Which row each row swaps with, under one turn or mirror:
The rows were stretched afterwards, more along some directions than others.
zever: [ 10   1   1  -9   8  -2   6   2   9  10 -10  -8  -6  -1  -2   9 -17 -20
   3]
vud: [-10  -5   0  16  13 -12  -1  11   7  -4   8   5  -1  12  -7   7  -7  -9
 -10]
genib: [  1 -15 -20 -22  -7   2   5  15   0   1   0  23  -6   0   2  10 -19  -9
   8]
Gor: [ -7 -12  12   8  -7   3  19  -7  -7 -10   0  -7  11   2   7 -16   4  -6
 -16]
dimun: [ 19  10   8  22   3  -8   9  -4   5   6  -2 -17  -4   4  15   2  -9  11
  -3]
rikuf: [-10  -1  -3  -6  -8  15  -1  10  11  -9   2   9 -11   4   1  -4   8   5
  -9]
pas: [-27 -19  -2   2   0   5   7   1 -16  -1  -6 -21  11  -5  -7  -6  -6 -18
  11]
Ran: [ -2   2 -19   6   9   5 -14   1 -28 -11   0 -15   0 -21   1   2  10   1
  -5]
seruv: [-17 -19   0  -3  -5   2  19 -16 -16   0  -7 -12   6  -1   1  -2 -13  -3
  10]
bap: [  0  -7  24  14   6  -7  20  -6  20  13   3 -18   6  20  -2   6  -6   9
   3]
ler: [  3  -4 -16 -10   8  -3  -2   9   8   7 -13 -13  -6  -8  -3   4 -19 -25
   9]
geni: [  4 -16  27  -2   2  -1  16  -6   3 -16 -13  12  16  16  -2  -3   9  -5
  -8]
beb: [-21 -26  -1  12  15 -10   5  -9   4  -5 -10   6  24   4  -9  -2  -3 -30
  13]
Muz: [  0   4 -15   0   9   1  -3  -6 -32  -5   5 -20  -5  -9   2  14   7   3
  -5]
dode: [-19  -1 -29 -11  -1   7  -9  17 -13   4   2 -17 -18 -20  -1  -1  -4 -13
  22]
zit: [ 11  -1 -11 -17   3   7   4 -15  -4   4   2 -10   5   2   3  19  11  17
  -4]
fafe: [  5 -13 -16 -16  -6  -4   3  10   6  -9   8  22  -9  -6  -8  -2  -4 -14
   2]
Guke: [  4  -2  -8 -10  12  -6  -1   4  -1  14 -17 -10  -4   3   2  14 -11 -17
  14]
tikag: [-13   1  10 -21 -19  16  -2   7  13  -6   2   6 -12  -5  -8  -1   8  -3
   5]
zefor: [ -4  16 -17   4   5  -6   3 -27  -4   6 -11  -2 -16  -2   5  -8   6  -3
  -8]
daf: [  5  17 -20   3   3 -12   0 -24  -3  -2 -10   7 -15  -5   5  -8  10  -4
 -16]
kalek: [ 38   8 -13   6   1  -1   3 -11 -12   9 -10  16   7   9  10   5   7   9
 -19]
sagi: [ 35  16 -12   9   3  -2  -7 -11  -6  -1   0  11   6  -9  13   4   8  16
 -25]
dif: [-11 -21  17  -5  -8  13   4  -3  -6  -3 -15  -9  15  13   0  -9  -3  -8
   4]
loga: [-22 -15  24   0  10  -6  12   7  14  -1   6   7   9  24 -13   9   3 -17
   9]
pip: [  7  -4  -6 -23 -11   3  -6   9   0  -7  -5  26  -7  18   9  -1   7  -4
   1]
Vaba: [ 27  21   8  14  -5  -8   8  -3   1   6   4 -12 -14   8  16   5  -5   9
 -10]
Fide: [-12   4   3 -11 -18  16  -5   9   5  -9  -1   9 -16  -4  -2  -5   9   6
  -7]
div: [-21 -22 -11  -2   3   3  13  -5 -20  -1  -6 -19  11 -12  -2  -2 -11 -11
  12]
zod: [  0  -9  20   6  12 -10  22  -4  22   9   4 -13   6  28  -6   5  -3   9
  -2]
zolu: [-10   5 -12   2   2  -6   3 -28  -5   9 -12  -2  -8   0  -6  -7  10 -13
   6]
poz: [ 16  -9 -20 -14   9   4   1 -10 -11   3  -3  -1   5  -3   5  15   2  23
  -5]
neve: [ 19  13   1  19   1  -8   4   8   5   5   6 -11 -13  10  16   2  -6  14
 -17]
kovav: [ 25   3 -25 -10   6   3  -1  -9  -7   5  -4   0   3  -3  12  13   8  19
  -9]
befin: [ 14  -4 -20 -12   8   3   5 -13 -14   5   2 -11   2   0  10  15   7  24
  -7]
Fusi: [ 14  -4  -5 -15 -10   0   7  18   3  -8   9  29  -5   6  10  -1   6  -9
 -14]
tav: [ 33   3  -8   9   3   2  -1 -13 -16   2  -4   6   9   2  13  10  10  12
 -23]
tepo: [ -2 -13  18   5   8  -9  17  -1  21  11  10 -10   4  23  -1  14  -9  11
   1]
kepiv: [-19   8 -20   0   0   2  -9 -16  -4  15 -15  -9 -13  -6   1   3   2  -6
   7]
kekun: [  2 -16  28   2   6   1  21 -12   2 -14  -7  -1  15  21   2   1  11  -3
  -4]
Rutir: [-28   5 -17  -5  -6   2  -3  -2 -11   8  -3  -6 -18 -13  -6 -11   2  -9
  16]
Nokib: [-12  -3  13  20  10 -13  -4  11   9  -8   9   7   1   8 -10   2   4 -12
  -1]
boma: [ -7  -8 -19 -15  -3  -5  -5  15  -3  -4   3  21  -1   2   1   8   1 -21
   8]
pima: [-14 -13 -16 -13  -3  -6   4  13   5   1   6  20  -5  -1  -3  10 -10 -17
  14]
did: [ 25  17  17  20   5 -10  11   0   4   8   5 -14  -5   7   7  -2  -3  14
 -12]
Gisi: [-14 -24   6   6  -1  -2  18 -16  -5 -10  -2 -12  11  -7 -12 -15  -5 -12
   3]
mabi: [ 19  13  -1  13  -5  -3   4   2   3   8  -2 -20  -8   3  17   6 -15   9
  -9]
bavog: [-19  -2 -22 -11   8   9  -4   0 -19  -9  -1 -18  -2 -10   5   4   8   1
   0]
zof: [-10 -11  23   6   4  -8  16  -6  18   9   8 -14  -2  18  -5  13  -8  15
   8]
faf: [ 31   7 -18   9   2   6  -5  -7  -7   7  -8  11   5  -6   9   4   3  13
 -13]
Sul: [  1 -16  22  -1   7  -5  20 -12   7 -16 -15   9  19  17  -6 -16  12  -8
  -9]
Gitav: [ -7 -20  -5 -11  10  -7   1   5   2  -3 -12   5  16  -6  -4   8 -15 -29
  14]
nore: [ 37   8 -15  14   4   3   0  -9  -8   4 -11  11  10   1  10  -3   1   8
 -30]
gal: [  6   2   9  -4   1   0   5   3   6  11  -8 -12  -7  -6 -11   4 -12 -19
   0]

Swapped with dif: pip
Swapped with bap: kovav
Swapped with zever: zefor
Swapped with dimun: faf
Swapped with beb: dode
Swapped with zof: poz

